rotation steps, each row followed by its count of steps
The counts run from 0 to 119.
[-11   6 -12   4  -1   9   2   8  -6  -6   4 -12 -10  12 -24  -6 -14  16
   6  15 -11 -14 -24  -5  -7  -8  32  -5  -3  -6 -10 -18   9   1  13  10
   2 -25   0  10 -10 -11  18  -7  -6  -1  -1  -6  -5   9   4 -12  21   1
  17   4 -10  10  10  -2  -6   1 -10  10  -4  -4   2 -14  -1  -2   1 -21
  -4  -9 -15  11  -2]
104
[ -9  14 -19  -3  -4   5   1  -4   8 -11   7  -2  -6  -1 -30  -7  -8   7
  10  18  -8   1 -16   2  -9  -3  11 -12 -11   5  -5 -14  14   0   8   1
   2 -20  -8   4 -24 -18  11  -5   6  -6   2 -23 -10  -1   6 -22   3  -6
  15   4 -13  -1  21   8 -21   1 -15  13 -14 -12  -8 -16  -3   1   3   0
   2  -6 -14  15 -12]
103
[-12  24  17 -18  -6  15   6 -17  -8 -14   4 -11  -3  10 -13   5 -28  22
  11  16 -18   2  -3 -10 -15  15  13  -7 -10 -13   2   5  13  15   7  12
   8   1 -14  14   6   3   1  -1  -2   6   0  -9   2  -2   4 -17   0   2
  -3   3 -18  18   9  13  14  14   7   3  12  -8   2  -6  14  12  -8   8
   6   2 -11   3  14]
13
[ -7  -4  -3   4  -9   5  10 -14  13 -16 -11 -13   5 -10  -4  -5  -5  21
   1   9   0 -17 -15 -24   7 -21  17  -8 -13  -5 -12 -26   4   3  10 -13
   4   1   7  -3   7   1  -2  -7   5   4  11  10  12   9   5 -14  10  24
 -10   4 -10  24   4   8  -3   1  -4  -2  11  14  11 -11  -3   3   6 -15
   9 -11  21   8  -4]
32
[-19   6  14  32   3   4   3 -21  -2  -1  16 -20   9   0   2  -9  -2  -7
   3  -8   4  -4  -9 -24  -5  -9  -7   0  -6   2 -18 -22  22  -9  19   4
  -5   0   2  15 -26  -6   7   5   0 -17  -4  -7  21   8   8 -10  15  -3
   7   2   8  -9   1  23   1 -13 -20   6 -15  -2  -3 -14 -12   2  -6   4
  -9   0  17  -1   6]
6
[ -2  10  -4 -27   2   7  -6 -12   1  -5   0   4  11  -2 -16   3 -12  11
  18  25  -9 -12   5 -21 -17   1   4  -3  -2 -15  -3 -26  17   5  10  -3
   0  -8 -13  -6   0  11  -3 -13   7  -2  17  -4   6  16  19 -26  16  11
   4  -2  -1  15   4   3  -7   0 -28  -4  -6   9   1  -4   1   1 -11   1
   1 -11  14  -1  -7]
99
[ -5  26   3 -22   4  -3 -15  -8  12   6   0  10   6  -6 -10  -2   8   2
  32  18 -15 -10   6 -10 -12   8  -7 -13   2  -4  -5 -26  14   6   9 -11
   3   2 -15  -8  -9   7  -8 -10  12   1  10 -15   5  17  17 -18   2   1
  14   0 -12  -2   3   3  -8  -9 -15  -2  -9  -4  -5  -4 -12   3 -11   7
  10 -17   7  -5   1]
98
[-12  23  16   4  14  12  -3  -7  10 -15   2  -9 -20  12 -16  -8   0  -2
   8   6   0   0 -11  -1  -4   0  -1 -17  -7   6 -21   1  11   8  22   5
  14   2   3  14  -6  -4  12  -4   5 -18 -34 -18   2   2   7 -13   7 -12
  -5   1   3   8 -10  14  18 -11  11  -1 -23 -13 -24  -7 -10   1  -4  -3
   9   7  -7  -5  14]
92
[ -6  17  -6  -5  -7  19  -1  -9   9 -15 -23 -11   7   7  -5  -1   3   9
  -3   9 -18 -18  -7 -28 -15 -13   8 -13  -4  -7  -9  -7  20  10  -2  -4
  -4   9  10  -5   7   5  15  -6  13   8  10  -1   0  21  13 -17  25   5
  17  -3 -17  15   6  15  12  -1   5  -1  -1  19  -8 -15 -12   7   4 -11
  -2  -6   2 -16   9]
109
[-21  19  13  -6  -2  14  -6  -7 -26  -5  -3  -9   0  -3  -1  -3  -2  10
   5  13 -16 -16   4 -18 -27  15   7   4  -7 -12  -9 -16  12  10   6  26
  -4   8  -8   7  -1  12  16  -1 -18   7  -6   3   3   5   7  -6  19  -1
  15   9  -9  10  13   9  20  -5  -9  -1  -6  -2  -6 -13   6   3 -14  -3
 -15   9 -12  -2  16]
95
[  8   1 -11  -1  10  -3   5 -13  19 -15   2  17  -8 -17 -14  -6   2  18
  15  15   7   4  -1   5   8  -8  21 -16 -10   7 -11   1  10   4  12   2
  -8 -11 -13   4 -19   2   1 -14   0 -11  -2 -11   7   4  -4 -20   2   3
  -5   9   4   3 -21   6 -24   8 -17   2 -13  -2 -18  -6  -6 -23  16  10
   1  14  -2  18  -1]
62
[-24  13  12  15  -2  -4   3  -8 -13  15  23 -14   9  -5 -13 -12 -11   6
  11  -6   3   1  -1 -13 -10   3  -6  -3  -6   0  -8 -16  17  -9   8  12
  -6  -1 -12  13 -38   4   2   5  -2 -15  13  -6  13   7   3   1   8  12
  13  12  -2 -13   6  18  -5  -7 -31  10  -1 -18  -3 -10  -1   4  -7   9
   0  -2  -6   8   3]
7
[-21   4  13   7   0  -2  -8  18  -9  -5   2 -21 -15   4 -19 -19  -6   8
  25  10   7  -6  -2 -15   1   1  -6   0  -1  -1 -11  -9  14   2  -3   7
   9   8   7  13 -10  -8  16   8  19   9  -6   1  -4  21   9   8   5   6
   0  11   8  16  10  13  17   1   7   6  10 -18 -14  -9 -14  18  -5 -16
   8  -8 -16   3  12]
106
[  4  -3  -3  -5  -8  -7 -11 -10  -3   0 -15   9  25 -24  12  -4   0  10
  21  13   1  -6  15  -8 -20  -6  13  -1 -10   6  -8 -11   6  21  -3   7
 -19   5  -8  -1   4   3  -1 -15 -18  -2  20   8   6  17   4 -12  10  13
   8  18   6  -2   1   0 -15  11 -27  10   9  10  -2  -9   9 -23   1   9
 -15  -2   9  10   8]
58
[-13  15  11  -2   9  14  17  -2   6   3   1  -7 -11   8   0   1 -20   9
  13   7  -2 -15 -10   6 -11   5  14 -21 -18 -19   0 -12  16  -6  14   1
  -5 -10 -11  11  -9  -1  10 -10  -6 -19   5 -10   8   9   3  -1  17  -7
   8  14  -7  -6   2  -9  22   1 -17  -7  -8 -23 -12  -1   5   3 -22  -8
  30  -7  -1  -6  13]
9
[-24   7  14  -3   7   6  12  -6  -5  13  15  -4  -3  -3  -8  -7 -21   6
  17   0   8 -13  -3   7 -14  11   0 -13 -19 -10  -1 -16  15   1  -7  11
 -10  -5 -20  13 -20  -2   5  -1 -10 -16  19  -8   7  -2   7   4   7   9
  15   8 -11 -14   3   2  10   1 -28  -6  -1 -26  -5  -9  10   7 -10   2
  19  -2 -10   4  12]
8
[ -8  16   9   1 -12  -7 -11   0   1  -4 -16 -10   6 -11   3 -11  11   3
  34  12 -12  -7  -3 -12  -2   3 -14  -9  -7  12  -5  -7   3  -1 -15  -9
   2  16   4  12   2   0  -8   3  13  11  13  -3  -8  20   9   0 -19   1
   3  11  -6  18  23  12   1   1  18   0  22 -16  -1 -11 -10  24 -13  -4
  15 -11   5   5  11]
29
[-14  14   2 -16  -4  14  -6   2   3 -15 -17  -4  -6   6 -15 -11   2  13
  11  14 -17 -18   9  -6 -14  -8  -1 -21  -5  -4 -11   0  25  15 -10   1
  -5  -1   0  -2   3  -4  10  -8   9  13   8 -11 -14  10   9 -19   4  10
  25  -9 -23   2   5  16   7   6   4  12  10   2 -16  -6  -8   7   4  -9
   5  -4 -11  -6   3]
108
[-12  -3  -1   5  18  21   6  10   6 -12 -17  11 -20   5  14 -16 -12  13
   6  22   8 -16  -3  11   2 -12   8 -26 -17  -7 -21   6  16   8  14  -2
 -14 -14  -8   0   1   3  14 -19  -5 -11  -9 -10  10  11  -3  -7  17  -6
  14   9   8   0  -8   5   7   7 -17  -4  -8  -7 -15   7   6 -15 -12 -10
  13  10 -12  -7  11]
77
[-14   9   8  15   5  23  18 -26   6 -11   1 -14  10   4   6 -16   1  -4
  -9   5 -12  -8  -7 -17 -11 -15   3  -6 -18  -3 -17 -20  21   3  23  -4
  -2  -1   7   7   0  -3   3  -1  -3 -16  -4 -11  16  -9  10 -19  14 -10
   5   0   4  -7   1  18  13 -15 -11  -7 -14   9  -2  -3   5   0  -8   2
   7   3  17  -6   7]
5
[  2  26  14   5  -3  11  -8  -1  -3  -2   7  -4  -1  24 -11   6 -10  12
  21  19   3   3   1 -13   1  -1   3 -14  19 -11  -7   3  25  -1  27  -7
  12   5  -6  17 -34   4  -7  -4  11   3  -6  -9  12  37   0  -1   1   0
  -7   1  -2   5  -5   6   5   0 -14  14   2 -11  -5  -4 -23   5  -7  -4
   8  -9   2  -1  12]
11
[ -9  33   3  12 -12   4  -3 -15   1  -6  -6 -19   1   6  -1  -4  10  -2
  14  12 -25   0 -15 -17 -10   4  12  -5  -2  13 -16 -23   4   8  15  -8
   9   3  12  21  -7  -9  -4   4   4  -1 -21 -16   1   7  16 -26 -12 -17
   2   1  -6  13  14  13   9 -12  16   7 -17  -2   0 -15 -17   7 -14   2
   6  -7  15   2   7]
15
[ -9   3   9   8  -1 -26 -10  -7  -3  10  11   1   8 -10   6 -11  -7  27
  18   7  31  -5   2  -9   4 -17   2 -15  -4  -4 -10  -9  14   0   9   9
  -3   4 -13  -4 -22  -4  -9  -6 -13   1  12   5   7  11  -6  -4  -1  27
  -6  13   0  -3  -9  -4 -16  11 -12  17   9  -9  -1  -8  -7 -18   8   2
   3   1   6  20   3]
48
[ -8   2  14  19   2  -7  -1 -16  21  -1 -10  -2   3 -15  24 -11   7  15
   5   9   8 -16 -18  -3   0 -23  15 -16 -24   5 -19 -25  -1  -5   9 -13
 -16   4  10   4  -5  -4  -3  -8 -20 -15  -1   5   6  -1   4  -9  -7  -2
  -6  20  -7  -3   4  -3  -7  -6   3 -11 -13  -2   4 -15  -5 -12  -9 -10
  17  -3  20  14   4]
46
[ -8  14  11  22  -6  13  -1 -15  -4  -1  -1  -1  -1  -6   8 -21  -1   5
  17  20  -6   0  -2 -23 -10  11  -1  -8   9   9 -29 -12   1  -6  17  -7
   5   4  12  -8 -13   9  -7  -4  -6   8 -17  -9  15   4   6 -24   1 -19
   4  -3   6   5  -3  17   6 -15  -4 -14 -19   8   4 -12  -1   1 -14  -2
 -10  -4  20 -15   6]
83
[ -3   8   6  11 -11  11   3  -2  20 -13 -12 -16 -12  23  -1   5  -8  30
   3  12   7  -7 -23 -10  12 -10  16 -26  -2   3 -10   1   5   2   8  -9
   5  10  13   7  -5 -16   7  -9   7   3 -11 -10   1  22  -2  -6   0   2
  -5  -5  -4   9   5   3   1  -3  16   0   4   3  -3 -22 -23   8   3 -17
  15  -6   4  -1   8]
119
[-18  11  10 -14   7  13  16 -27   5 -15  -2  -8   0  -9  -3 -17  -8   3
   4   7  -8  -6   2 -11 -14  -1   0 -12 -19   0 -11 -15  14  13   4  -4
 -11  -9 -10  -1  10  -5   2  -4  -5 -14   2 -16  12 -17  13 -25   3   1
   8 -14  -8  -4 -11  29  15  -1  -7  -6  -5   4  -6  -1  13   3  -8   7
  15  -2  10 -10   2]
4
[ 10  17  14  15   1  -8 -16  -7   0  -8 -17   5   8 -22  13 -20  12 -11
  21   9   0  -1   0   1 -12  -3   4  -3   3  21 -20  -5  10  11  -2  -9
 -10   9  19   7  -4  -5   1  -1  -9   3 -15  -2   3  16  14 -11 -22 -16
   1  12   2   3  -5   4   4   8  18   6 -16  -9 -15  -6  -5 -13  -5  -3
  -3  -2  17   3   8]
56
[ 18  11   4  11 -17  -8  -5 -12   8  -4  -3  -9  -5   7  -4  -1   6  26
  13  -1  16   6  -1  -5  -6   2  28 -21   9  11 -19  16   1   4  12   3
   5  22   8   3 -27 -11  -6  -2 -10  12  -8  -6   5  17   0 -16   1   0
  -6   1 -11  -3 -20  -7 -15  11  15  11  -4  -3 -21 -20 -13 -20   3   0
 -11  -5   0   6  14]
52
[-13   5   6  -2  -7  19  11   5  22 -10 -17 -12 -10  25   6  10 -17  33
   5  16   6 -11 -19   1   2 -11  15 -27 -15  -1  -2   2  11   1  -1  -7
  -2  -5  -2   8   7 -15   3 -20  -5  -4   5 -10  -7   7  -4   1   3  -2
   3   6 -19   6  19  -2   5   7   5  -4  12 -13  -4 -15  -8   3   1 -17
  32  -4  -5   5  10]
118
[ -4   9 -13   1   4   2   6 -14  13  -3   1 -10  10   1 -26   9   3   5
  13  -4   0 -10   3  -7  -6 -16  11 -15  -8  -7   2 -16  30   8  13   2
   5  -5  -5   6 -25  -8   2  -7  18 -10  27  -8   4  24  11 -17  10  18
   9   4  -6  -4   0   6 -17   3 -15  21   4  -5 -13  -5 -17   1   5   4
   0  -9  -4  10   0]
21
[-10  -2  -1  28 -10   9   5   7  -6   3  -6 -21   0   6   4  -8  -5  12
   2   5  19 -19 -22  -1   2 -19  21 -18  -7  -2 -21  -4   5  -8   6   7
  -7  -1  17   7 -15  -8   9  -9  -6   9   2  10   9  24  -1   9  19   3
   5  13  -6  -3   6  -7  -1   0  -1  16   4 -10  -7 -16 -10  -1  -3 -29
  -1 -11  -6  10  18]
37
[  1   7   3   4  -4   7  18 -12   6 -14  -1 -21  -6   0 -31  13 -16   9
   1  -9   1  -8 -11  -8  -6   3  23  -5 -21  -7  -9  -6   7   2   2   7
   6   0   4  14  -7   2  13  -4   4  -9   4   4   6  16   7   7  24   8
 -15  19  -7  18   0   4  17  11  11  -4   1 -16 -12 -21  -1   9  -2  -9
   6  -6  -9   8  10]
23
[-12  12  12  -2  -9  10   0  -7 -12   1   7  -1 -13   2  -8  -6  -8  30
  19   8   0   3  17 -15  -5  23 -12 -13   1   4 -20  19  11   4  -2  19
   1  10 -20   1 -15   9  -4  -5   0  14   5 -12   5   6 -15  -1   9  -3
   7   2   2   6  -3  20   0  18  -9   2  16  -7 -11 -10   7   0  -3  16
  -8  15 -19 -18  20]
80
[ -7   0  -4  19   1  12  12  -3  11  -9  -7 -12  -1   0  -1 -10 -10  16
  -6   4   5 -25 -17  10  -9 -25  29 -16 -22  -8 -17  -4  16   2   2   4
 -11 -14  14   2 -16 -11  11  -7  -5   3  13   3  -2   3  -1  -3  16   6
  16  12 -19 -15   5  -8 -10   5   8  18  -5  -6  -4 -13   1  -1   1 -20
   9  -3  -5   9   2]
36
[ -9  26  10  -8  -6  19   8 -15   5 -19  -7 -18  -6   9  -2  -1 -10   6
   7  16 -24  -5 -14 -13 -14  12  11  -2 -11  -4  -4  -6   8  12   9  -1
   6   8   8  19  10 -10   1  -2  -7   4 -15 -12  -2  -7  11 -18  -5 -14
  -4   3  -8  18  15  11  19  -2  25   1  -5  -8  -2 -11   2  13 -16   4
  11   3   0  -2   9]
14
[-10   7  15   4   4   1   3 -17  18 -18  10 -25   2  -3 -25   6 -12  -4
  17  14  -4   1 -13 -21   0  -6  -8   4 -11  -1  -4 -16  15  -5   8  -4
  18  -4   5   7  -7  -4  -3  -2  14  -9  -2  -3   0   6  12  -8   5  -7
 -22  26  11  29  15  15   3   9  -7  -4  -8 -10   1 -19   5  16  -8  10
  12  -8   3   6   1]
101
[ -1   4 -10  -3  -6   9  13 -14   6 -12   5 -19   4   4 -35  19 -11  15
  -3  -2   1 -13  -4 -11 -13 -11  27  -7 -18 -15   1 -16  11   8   6   6
  -4  -7  -8   8 -12   2   8 -14   7  -9  23  -3   8  22   9  -4  30  22
  -5   8 -12   8  -1   8  -1  12 -11  10   9  -7 -13 -12  -2   1   6  -3
  -6 -12  -6  13   5]
22
[  2  18  12 -12  -6  10   4  -7   6  -7 -26   3 -10  -1   1  -8 -23  28
  13  10  11 -15  12   8  -9  -3  12 -26 -12   3 -17  13  10  19 -19  -7
  -8   2  -1  -4   6  -1   2  -7  -6  10  12   1  -4   9   3  -2 -10  10
   5  -7 -29  -2  -7   3   4  15  19   2  20  -9 -10  -9  -2  -4  -5  -7
  10 -11  -4  -1   9]
40
[-16   8   0  14   4  -3  -4  -8  13  -2  11 -18  10  16   3  -1   5   2
  27  14   7   0  -6  -5  -2  -5 -13 -17   9   8  -6 -17  18  -4  23 -14
   7  -5   1  -1 -25 -17  -9 -12   0 -18   2 -17   9  24   7 -16   1 -17
  -2   2  23  -5   1   6  -7  -3 -23   8   2  -4  -6  -9 -11  -5 -13   5
   5  -4   8  -8   7]
88
[-10  27   7   2   5  12 -16 -13 -12 -11   9  -3  -6   6 -16  -6   7   4
  11   7  -7   1  -3 -10 -11   2   3  -8   5   4 -28  -1  23  15  22   9
   2   7   4   9 -26   2  11   4   5   0 -23 -17   0   7  11 -16   0  -9
  15  -8  -5  -7  -5  19  -2  -6   2  10 -25  -9 -17  -9 -18   0   0  -2
  -9   8  -7  -4  12]
93
[ -3  27   6 -14 -10   9   1 -11 -19  -3   7  -6  -3  18 -22   4 -25  22
  16  16   0  12   4 -18 -11  12   4  -6   7 -11  -5   9  23   7  10  14
  13   1 -16  19 -20   4  -7   0   6   9   2 -11   7  19   0 -10   0  17
   0  -8  -6   7  -3  10   7  11  -9   5  18  -9  -3  -9  -1   6  -5   9
   4  -3 -10   3  16]
12
[  4   7  26   5   2  -6  -6 -12  -6  -9 -24  -8   1 -17   7 -27  -3   4
  12   9  -3 -10   3  -1 -21   3  16   3 -14   5 -20   0   0   9  -8   4
 -11   8  18   3  12   0  11  -2 -21   7 -14  11   8  -2   7 -11  -6 -10
 -10  22  -7  16  -8  -3  19   9  24  -8 -12 -12 -13  -5  11  -9 -14  -5
   0  -4  13   4  10]
55
[  8  10   9  13  -5   5   0 -12  24 -15  -3 -14  -7  14   7   8   7  15
   8   6  11 -11  -5   0  -1  -3  22 -29  -9   2 -11  10   9  -1  12  -2
   3  16  13   1 -10 -14  -2  -9  -4   3 -10  -8   2  13 -11 -12   9  -8
 -19  12  -2   1 -12  -9   0  18  26   5  -5 -14 -26 -10 -10 -13   5   1
   6   7  -1  -3  13]
51
